(in the rows, 128 means zero)
Turns in one plane each, and the order they were made in; the first pair answered:
z_560 (before -> after):
[161  71 101 121 166  88  90 161 113 135 127  99 122 128 156 143 106 128
 100 139  88 117]  ->  [135 108 145 144 153 100  73 159 131 177 116  99 150 116 131 105 117 148
  97 137  80 125]
[ 64 143 142 145 103 127 103 132 133 129 107 148 174 125 115  74 150 167
 138  93 135 129]  ->  [ 91 124 139 167  91 154 134 115 175 120 104 152 135 135 150 117 158 125
 133 105 191 135]
[140  93 115 110 155 135 128  96 115 109 151 113 113 121 121 150 122 154
 123 125 138 141]  ->  [131 108 139 119 148 133 108 101 107 131 145 112 138 116  99 118 120 176
 121 118 116 140]
z_431 (before -> after):
[123 118 139 148 129 146 117 142 134 132 140 107 128 133 123 107 118 143
 119 124 136 151]  ->  [129 119 143 160 126 147 126 141 146 130 135 116 120 131 127 118 123 134
 117 125 156 143]
[ 99 147 159 125 118 142  94 122 130 161 130 130 141 100 108  91 116 154
 112 114  98 146]  ->  [104 127 150 148 133 141  85 137 134 169 142 119 131 108 119 109 114 142
  95 108 109 155]
[142 102 136 167 156 153  84 125 159 132 132 122 113 111 139 169 105 102
 113 118 134 176]  ->  [151 128 150 163 123 161 118 106 181 118 116 148 106 107 147 167 118  92
 129 130 155 151]
[134 138 146 141 122 133 118 129 137 153 135 125 136 136 136 122 135 124
 120 129 142 135]  ->  [133 141 151 137 122 132 124 125 140 152 132 125 133 132 136 116 135 123
 130 127 140 133]
z_233 (before -> after):
[135 138 140 172 152  94 107 163 113 147 138 151 105 102  92 154 177  97
  90 136 125  75]  ->  [130 152 178 143 142 123  66 160 138 178 134 122 120 102  90 127 148 147
  85 123 103 122]
[134 107 109 131 151 129 143 145 140 109 124 142 114 132 147 165 125 101
 139 131 141 124]  ->  [116 134 138 172 141 135 145 154 148 151 118 147 130 123 132 138 135 100
 128 129 153 114]
[133 121 127 125 119 124 130 126 122 122 131 134 127 126 130 135 128 130
 140 126 135 131]  ->  [127 123 133 137 118 124 132 124 126 127 125 136 133 124 134 134 135 127
 131 130 135 125]
z_611 (before -> after):
[125 112 133 122 112 136  94 120 143 127 113 104 131 126 135 152 124 139
 120 124 119 157]  ->  [133 112 133 127 111 137 100 117 154 127 111 105 122 129 139 156 125 132
 118 126 127 155]
[129 140 159  88  95 150 115 112 139 110 131 135 134 134 134 120 136 156
 153 114 107 137]  ->  [136 140 158  96  89 160 131 105 148 107 124 140 122 135 139 128 143 146
 149 118 122 132]
[118 167 137 149 118 127 126 147 101 143 119 133 143 110 101  94 155 136
 116 135 106  92]  ->  [125 159 142 159 115 130 140 140 120 142 118 144 136 110 112 111 165 116
 117 144 140  89]
[107  97 112 114 135  95 151 132  64 100 142 171 112 119 124 115 131 122
 138 126 156  85]  ->  [ 92 108 133 109 135  97 123 137  51 126 139 158 138 109 105  84 119 155
 134 115 129  95]

Between the rows of a pair lie two turns.
[ 96 135  89 142 125 114 137 126 106 104 124 168 148 122 111 113 150 114
 151 124 123  67]  ->  [ 78 145 122 158 136 129  90 146 113 151 131 135 170 112  94  90 131 143
 126 101 103 111] | z_233, z_431
[110 141 128 153 144 108 111 155  98 126 101  99 151 128 100 122 172 149
 123 104 132 133]  ->  [129 130 147 141 132 143  97 138 135 123 104  85 132 137 121 139 153 158
 123 102 150 176] | z_560, z_233
[112 140 144 168 132 130 126 131 132 158 150 116 130 136 132 105 137 148
  88 124 126 116]  ->  [126 132 142 161 121 142 128 125 148 150 147 107 115 146 146 124 132 142
  87 125 144 132] | z_560, z_233
[143 120  93 147 140 140 190 132 174 105 131 146  77 100 171 199 117  87
  97 132 137  95]  ->  [ 96 159  96 163 154  93 166 165 114 136 127 151 147  78 109 128 121 128
  94 120  79  56] | z_560, z_233
[138 104 115 131 127 151  92 131 130 131 152  97 118 134 127 142  92 154
 117 120 116 176]  ->  [145  94 108 125 123 155  99 129 137 124 154  99 107 139 137 158  96 143
 117 123 129 170] | z_611, z_560
[150 103 130 127 115 160 106 125 189 127 122 110 123 117 161 146 116 135
 136 145 136 119]  ->  [141  94  95 135 138 115 125 139 145 109 123 134 131 112 150 144 137 107
 134 150 129  72] | z_560, z_233
[ 92 105  99 110 132 111 105 153 109  98 159 123 119 112 135 126 116 136
 111 135 113 134]  ->  [ 86 121 106 142 124 104 134 155 126 106 149 146 114 110 132 124 140 106
 107 147 139 104] | z_233, z_431
[114 168 107 152 164  90 148 153 139 133 107 143 132 128  83  88 110 156
 131 109 101 102]  ->  [123 136 100 162 184 104 124 160 144 138 126 114 123 129  95 107  84 158
 112  98 101 149] | z_233, z_431
[133 102  97  93 162 107 139 140 112 104 137 132 132 135 136 124 123 138
 129 123 114 126]  ->  [126 136 159 143 126 146 142 135 162 156 121 136 138 127 139 113 132 121
 115 129 155 138] | z_560, z_560
[134 118 118 130 111 128 136 114 162  87 132 129 108 129 143 142 127 116
 155 115 151 146]  ->  [119 146 145 160 104 132 127 122 178 116 125 126 132 120 135 115 133 119
 148 115 156 147] | z_233, z_233
[116 158 155 147 100 152 120 123 161 158 130 136 162 120 115 108 119 151
 119 119 120 122]  ->  [117 134 139 154 121 142  98 136 152 162 140 120 159 123 114 120 113 153
 105 106 115 141] | z_431, z_431
[126 156 175 110 136 166 112 133 126 127 127  83 124 122 146 120  95 163
 114 118  95 174]  ->  [147 119 140  93 147 159 127 127 120  96 134  92  98 136 164 150  96 140
 120 127 104 172] | z_560, z_560
[154 116 144  55  90 154 123  71 139 100 115 108 123 146 137 151  98 172
 164 127 123 178]  ->  [128 157 142 169  98 110 187 106 136 142 105 166 130 124 117 135 176  86
 135 140 175  79] | z_233, z_233
[134 108  99  80 152  99 134 128  96  91 144 131 126 134 119 142 132 130
 147 124  94  98]  ->  [105 165 165 136 137 112 119 139 111 162 126 129 160 116  92  93 137 147
 127 116  99 104] | z_233, z_233
[144 153 125 105  91 124 177  79 132 104 111 162 143 111 146 138 148 118
 172 142 151  84]  ->  [127 168 132 105  93 119 162  87 123 115 107 158 167 102 126 113 145 138
 174 133 125  80] | z_560, z_560
[123 142 147 101 143  87 117 130  88  96 130 142 155 125 106 112 117 136
 196  95  99  92]  ->  [127  94 121 167 188  96 108 162  96 118 160 122 131 128 122 156 117  88
 153  86 130 117] | z_431, z_431
[171 107 131 113 147 135 114 124 126 133 131 124 156 137 151 178 102 163
  78  92  87 184]  ->  [180 128 148 136 115 150 156 103 163 126 115 154 130 132 175 196 129 121
  82 111 132 162] | z_431, z_431
[114 189 186 129  66 161 132 117 150 154  83 130 183  96 114  57 131 173
 132 146  97 107]  ->  [138  88  86  47 128 136  98 129  93  77 130  89 156 122 139 108  88 182
 138 130  55 150] | z_431, z_233
[130 128 156  97 123 150  94 120 126 138 131 111 134 132 124 111 106 148
 129 128  97 159]  ->  [146 101 139  91 124 156 113 113 147 111 137 110 103 135 150 147 108 121
 129 132 122 158] | z_560, z_560
[117 148 153  81 102 166  84 131 124 157 110  97 146 124 119  90 114 156
 113 141 120 190]  ->  [149  94 105  64 123 159 107 122 122 100 127 103  99 134 153 150 116 121
 119 153 139 182] | z_560, z_560
[129 114 104 177 157 129 144 133 138 104 150 121 143 132 148 139 158 108
 104 139 173 117]  ->  [125 119 130 140 146 163 102 120 149 120 148  89 156 134 142 119 119 165
 104 123 143 173] | z_233, z_233
[ 98 127 186 108  69 152 115 106 168 121  95 163 105 117 142 137 112 134
 125 129 150 180]  ->  [ 99 101 125 131  98 111 158 126 137  90 106 190  86 123 144 163 135  82
 127 139 170 123] | z_560, z_233
[104 147 175 129 100 148 123  66 165 133 119 144 164 103 152 102 128 124
 157 147 138 101]  ->  [ 87 110 146 136 150 128  71  99 126 148 143 107 174 106 137 105 101 149
 127 124  97 144] | z_431, z_431
[182 118 124 109 135 148 121 123 123 120 147 115 126 160 147 135 126 136
 130 111 133 159]  ->  [164 131 101 125 152 110 130 150  79 119 147 131 150 145 129 115 140 134
 123 110 109 120] | z_233, z_560
[116 153 149 145 114 150 133 133 123 146 117 120 154 129 118  97 131 136
 116 140 123 114]  ->  [140 109 106  98 129 135 138 124 105  94 132 121 128 140 140 131 120 129
 135 142 113 115] | z_233, z_233
[144 116 142 117 127 170  95 102 156 180 117 162 129 129 116 104 165  96
  99 147 162 127]  ->  [148 106 122 124 138 150 109 107 145 170 122 165 119 121 121 108 170  77
  95 150 162 105] | z_560, z_233
[108 135 107 158 131  97 157 156 103 131 114 165 131 128 116 122 146 105
 120 137 137  82]  ->  [124 132 140 165 107 149 146 139 163 145 107 150 104 135 149 149 133 103
 109 136 178 138] | z_233, z_560
[131 127 151 136 127 160 129 116 148 155 142 140 123 124 136 140 140 137
 108 123 138 153]  ->  [123 109 110 102 152 130 115 126 105 126 144 134 134 127 123 140 135 152
 118 118 102 140] | z_560, z_560
[131 112  83  98 138 117 109 135 110 106 149 109 119 138 111 149 114 138
 126 120 110 140]  ->  [112 128 117 149 137 136  96 150 129 158 148  97 133 127 100 131 117 134
 105 114 123 157] | z_560, z_431
[102 169 150 177 117 100 142 143 120 172 121 151 169 117  91  68 144 140
 124 133 122  89]  ->  [148 149 181 143  83 177 117 106 196 160 118 122 127 135 144 120 115 150
 124 137 162 171] | z_233, z_560
[161 124 105  66 128 116 123  90 137  80 123 123  94 133 149 152 111 157
 180 134  95 137]  ->  [143 117  79 156 155  73 155 128 122  98 136 153  96 122 142 156 153  88
 156 136 131  83] | z_431, z_233
[152  54  54 120 175  60 165 147  90 104 125 123  98 134 104 157 110  79
 121 106 138  84]  ->  [115 155 178 199 116 115 153 141 162 218  89 131 142 108  75  93 125 101
  96 100 167 104] | z_560, z_560
[181 124 148 121  95 146 117 117 166 112 131 130 137 130 139 147 151 127
 126 171 137 152]  ->  [167 131 137  96 111 113  96 123 124 107 132 132 170 125 114 118 141 161
 128 166  93 144] | z_560, z_560
[138 146 165 138 105 167 126 117 166 141 124 147 133 104 134 121 124 143
 120 145 135 128]  ->  [153 115 136  98 117 160 106 118 147 114 135 133 122 115 148 135 104 161
 129 140 111 148] | z_233, z_431
[ 95 146 152 172 142 108 132 157 120 158 139 123 132 105 106 118 135 120
  97 121 124 117]  ->  [113 135 135 174 134 105 161 150 126 127 143 137 109 109 124 142 146  88
 115 134 144  92] | z_431, z_611
[114 138 149 132 128 146 108 133 139 154 138 120 140 127 122 124 116 144
 125 116 138 156]  ->  [135  96 101 113 138 128 132 131 125 108 147 134 118 136 140 160 122 117
 138 126 144 136] | z_611, z_560
[107 169 147 135 115 104 155 125 116 141 116 169 148 117 111  91 154 118
 145 126 132  82]  ->  [136 132 129  46 116 118 118 105 110 101 121 136 132 133 131 113 113 163
 165 122  95 133] | z_233, z_233
[141 141 193 124  84 144 142 114 127 138 100 108 110 118 154 113 135 181
 128 116 165 117]  ->  [147 118 179 121  90 155 136 111 134 124 110  96  91 120 169 135 131 171
 120 115 177 133] | z_431, z_560
[145 128 100  26 118 145 125 105  71 100 119 138 136 146 116 111 102 173
 141 144  89 127]  ->  [159 153 162  94  77 209 151  87 159 141 108 145  97 144 148 136 122 125
 129 162 171 146] | z_560, z_560
[152 106 108  64 114 123 141 103 130  72 128 124 120 141 148 153 114 148
 159 137 104 131]  ->  [114  98 114 106 151 113  86 143 102 128 145  93 150 141 117 121  98 171
 122 115  78 164] | z_560, z_431
[152 106  89 115 132 163 139 140  80 129 166 121 103 133 142 134 108 115
 111 131 138 158]  ->  [129 143 134 170 123 167 135 151  94 173 155 122 132 126 126 111 118 101
  97 131 150 146] | z_233, z_233
[132 101  82 140 174 113 127 163  59 118 147 102 142 114 109 105 118 119
 131 128  90 123]  ->  [129 116 100 194 167 120 153 172  84 143 137 121 137 113 114 109 144  82
 119 136 125 108] | z_233, z_431
[124 128 119 165 122 104 125 120 112 124 133 134 143 114 105 118 145 118
 159 127  95  90]  ->  [130 142 155 151 102 135 105 110 141 141 127 107 147 117 114 117 131 143
 159 120  98 135] | z_560, z_233
[131  91 159 131 140 151 125 122 152 162 170 119 120 118 126 123 122 157
 110 120 140 181]  ->  [122  83 123  98 158 120 126 135 108 137 174 117 134 116 118 117 115 176
 122 117 105 161] | z_233, z_560
[116 163 170 146 111 133 138 128 149 151 110 132 123 136 115 102 154 116
 134 130 136 125]  ->  [148 120 122  85 127 132 131 118 136  96 126 126  98 151 142 139 135 124
 149 133 124 141] | z_233, z_233
[129 171 128 164 127  68 164 123  78 115 134 136 144  92 142  98 181  99
 169 117 117  48]  ->  [128 191 166 194 113  99 161 118 117 145 130 135 141  89 145  96 181  94
 160 112 138  63] | z_611, z_560
[141 170 155 120  89 126 157 111 136 122  91 164 143 137 100 114 159 134
 147 153 122  78]  ->  [152 167 169 133  76 144 151 104 155 138  86 158 137 139 108 118 151 137
 136 150 125 107] | z_560, z_233
[139 101 109 148 164 128 135 144 119 139 149 126 122 136 123 151 128  95
 111 124 140 139]  ->  [129 148 161 153 125 151 143 132 147 166 128 140 143 133 116 121 131 115
 114 128 148 138] | z_431, z_233
[112 151 104  86 120 133 112 105 146 118 116 131 146 149 130  82 115 165
 155 120 103 110]  ->  [128 136 100 104 111 159 135  88 182 103 113 136 112 156 160 119 118 129
 156 135 150 117] | z_560, z_560
[130 139 166 189 147 133 126 124 123 144 103 144 139 122 139 124 141 117
 126 124 139 113]  ->  [155 100 134 119 159 144 108 111 110 104 123 122 117 137 160 156 114 141
 147 121 116 148] | z_233, z_233
[114 171 177 187 129 156 115 138 156 191 123 141 130 106  93 107 132 124
 105 120 141 133]  ->  [163  87  82  85 156 133 126 120 120  81 151 129  74 133 138 174 102 124
 142 128 119 145] | z_233, z_233
[105  96 111 157 145 137  89 172 148 153 139 108 115 131 127 125 110 138
  98 123 117 166]  ->  [105 102 103 144 148 123  80 177 134 150 135 106 120 130 124 117 110 141
 102 121 103 156] | z_233, z_560
[144  70 111 183 147 151  96 162 148 146 157  99 137 119 111 146 112  98
  52  99 136 170]  ->  [161 153 163 151  58 167 169  97 190 115 104 168 139 110 122 123 141  95
 111 135 165 103] | z_431, z_431
[ 98 139 181 185 131 159 113 139 155 191 134 105 139 106 118 121 140 128
 100 138 160 176]  ->  [120  62  65 121 184  94 143 147  86  88 159 122 102 128 134 171 140 104
 133 151 133 127] | z_611, z_560
[126  65  78  87 179 113  93 155  67  99 161  80 142 134 113 139 106 152
 135 117 101 149]  ->  [117  95  78 173 161  93 169 167  84 105 149 139 122 124 118 149 163  72
 129 139 161  71] | z_233, z_431
[ 81 125 124 107 150 126 107 134 107 170 142 128 187 127  54  89 102 157
 111 113  76 119]  ->  [132  69  89 133 145 166 162 109 175 124 156 138 101 148 131 187 117  73
 104 139 171 134] | z_560, z_560
[106 157 133 160 141 113 129 123 120 134 114 143 158 129 122  88 145 133
 120 126 111  91]  ->  [118 124 130 147 153 128  88 133 122 138 135 105 151 133 133 103 119 153
 105 107 107 151] | z_233, z_431
[150 123 135 131 134 157 138 104 151  97 133 129  93 135 155 168 121  98
 132 158 172 135]  ->  [136 106  90 114 163 111 139 124  95  75 146 132 113 135 137 159 120 103
 137 150 137 111] | z_233, z_560
[145 158 156  82 106 137  96 123 135 113  95 140 141 124 127  97 121 163
 150 149 102 111]  ->  [148 109 107  71 151 116  88 141 103  91 115 121 126 133 128 120 119 155
 137 141  94 116] | z_233, z_431
[105 163 113 122  92 144 129 126 141 159 124 151 133 121 100 112 146 144
 173 104 113 114]  ->  [112 124  91 103 124 145 100 136 124 149 138 115 123 131 108 130 118 159
 166  90  93 149] | z_233, z_431
[116  98 130 151 174 118 121 149  99 123 129 111 107 145 158 160 125  93
 101 129 149 138]  ->  [107 151 189 163 133 139 132 129 142 152 106 127 120 138 157 132 135 109
 115 135 165 131] | z_431, z_233
[124 132 152 200 111 145 158 133 176 168 112 140 107 119 141 159 150  80
  86 133 185 108]  ->  [ 99 114  91 121 161  70 116 158  68 131 129 126 154 116  92 112 136 145
 107 117  69  77] | z_560, z_560
[158  93 101  97 134 141 187 121 148  50 111 167  66 130 163 168 154  93
 153 156 160  80]  ->  [119 178 223 129  96 191 114 119 189 168  76 134 129 105 118  84 132 164
 127 136 138 147] | z_233, z_233
[126 162 183 171  75 157 157 108 192 164 107 146 118 123 134 124 143 108
 121 140 189 124]  ->  [142 159 153 109  66 142 180  91 171 101 100 167 110 129 139 132 149 101
 161 154 173  95] | z_431, z_611
[129 123  60  82 119  60 142 135  85  73 130 141 145 127 118 130 134 108
 156 143  98  81]  ->  [ 88 153 121 133 135  74  89 162  97 160 137 115 194 114  82  79 128 137
 115 113  86 119] | z_560, z_431
[127 143 150 129 134 120 127 132 110 129 125 141 136 122 121  99 131 144
 141 133 101 110]  ->  [136 126 132 115 139 118 132 130 102 109 130 143 133 120 132 108 127 140
 147 140  99 114] | z_233, z_233
[178  72 138 120 186 132 105 147 117 102 138 117 126 146 168 180 158 123
 109 140 132 156]  ->  [158 109 183 132 171 134  73 152 117 149 129 103 166 137 142 136 148 155
 101 131 105 166] | z_611, z_560
[130 173 123 148 101 108 196 111 155 136  98 165 113 116 128 122 176 101
 143 150 145 115]  ->  [117 182 155 115 105 132 126 113 143 164 108 119 147 115 109  91 137 177
 133 124  95 174] | z_233, z_431
[136 125 150 141 115 142 122 140 117 173 151 105 123 130 116 128 110 103
 107 120 148 144]  ->  [135 102 106 114 136 120 132 141  85 138 160 109 108 140 121 137 104  99
 121 121 126 127] | z_611, z_560
[125  86 108 162 143 113 135 153 139 135 135 132 143 145 121 148 159  66
  95 131 113 129]  ->  [132  96 129 172 128 138 135 149 161 151 131 125 147 144 126 146 158  67
  94 132 127 143] | z_233, z_611
[122 158 177 169 106 148 146 124 159 163 114 157 132 122 120 118 147 115
 118 139 160 111]  ->  [112 161 175 124 125 134 110 125 121 160 126 134 162 123  98  85 123 167
 127 123 102 134] | z_431, z_431
[109 165 182 182 117 162 183 133 178 189 148 166  79 110 126 133 121  74
  96 120 194 134]  ->  [128 185 200  50  79 180 157  81 173 138 133 151  95 114 125 114  76 170
 150 124 124 164] | z_431, z_233
[117 134 137 126 128 135  90 151 112 158 135 104 144 129  98 111 124 179
 101 131 105 153]  ->  [139  91  89 127 146 130 118 151 111 117 153 107  97 138 126 164 130 131
  99 139 137 151] | z_233, z_431
[136 133 146 113 116 132 119 127 137 136 119 130 132 128 126 115 117 137
 129 128 124 142]  ->  [140 125 122 119 123 116 141 135 128 123 118 149 118 129 125 126 132 110
 127 134 134 112] | z_233, z_233
[ 90 176 133 121  97 116 164 119 100 127  99 119 144 105 114 139 162  91
 171 123 171  83]  ->  [107 157 139  58  97 148 118 101 108 112 106  88 140 111 126 146 125 139
 186 110 138 142] | z_233, z_233
[114 150 139 122 168 123 116 107 145 106 126 140 161  91  98  94 110 185
  92 120 111 157]  ->  [148 127 131 112 154 153 135  87 174  84 137 137 123  97 134 141 110 159
 100 128 150 180] | z_560, z_233
[113 172 157 113  75 126 153 103 122 126 100 171 160 110 113  84 135 138
 128 141 125  98]  ->  [113 151 133  84 101 108 138 106  92 107 113 160 163 110 109  80 116 159
 132 139  86 104] | z_611, z_431
[ 97 132 173 124 145  83  96 125 131 155 131 126 166 161 119 102 122 142
 112 130 139 100]  ->  [119  93 128  87 162  73 110 118 115 105 142 129 147 171 141 129 117 132
 127 136 135  97] | z_233, z_233
[137 139 134 159 139 171  96 132 148 150 115 114 133 138 142 111 109 154
 111 135  92 173]  ->  [155 137 129 158 125 178 128 117 167 126 110 128 105 141 160 141 125 129
 122 153 124 163] | z_560, z_431
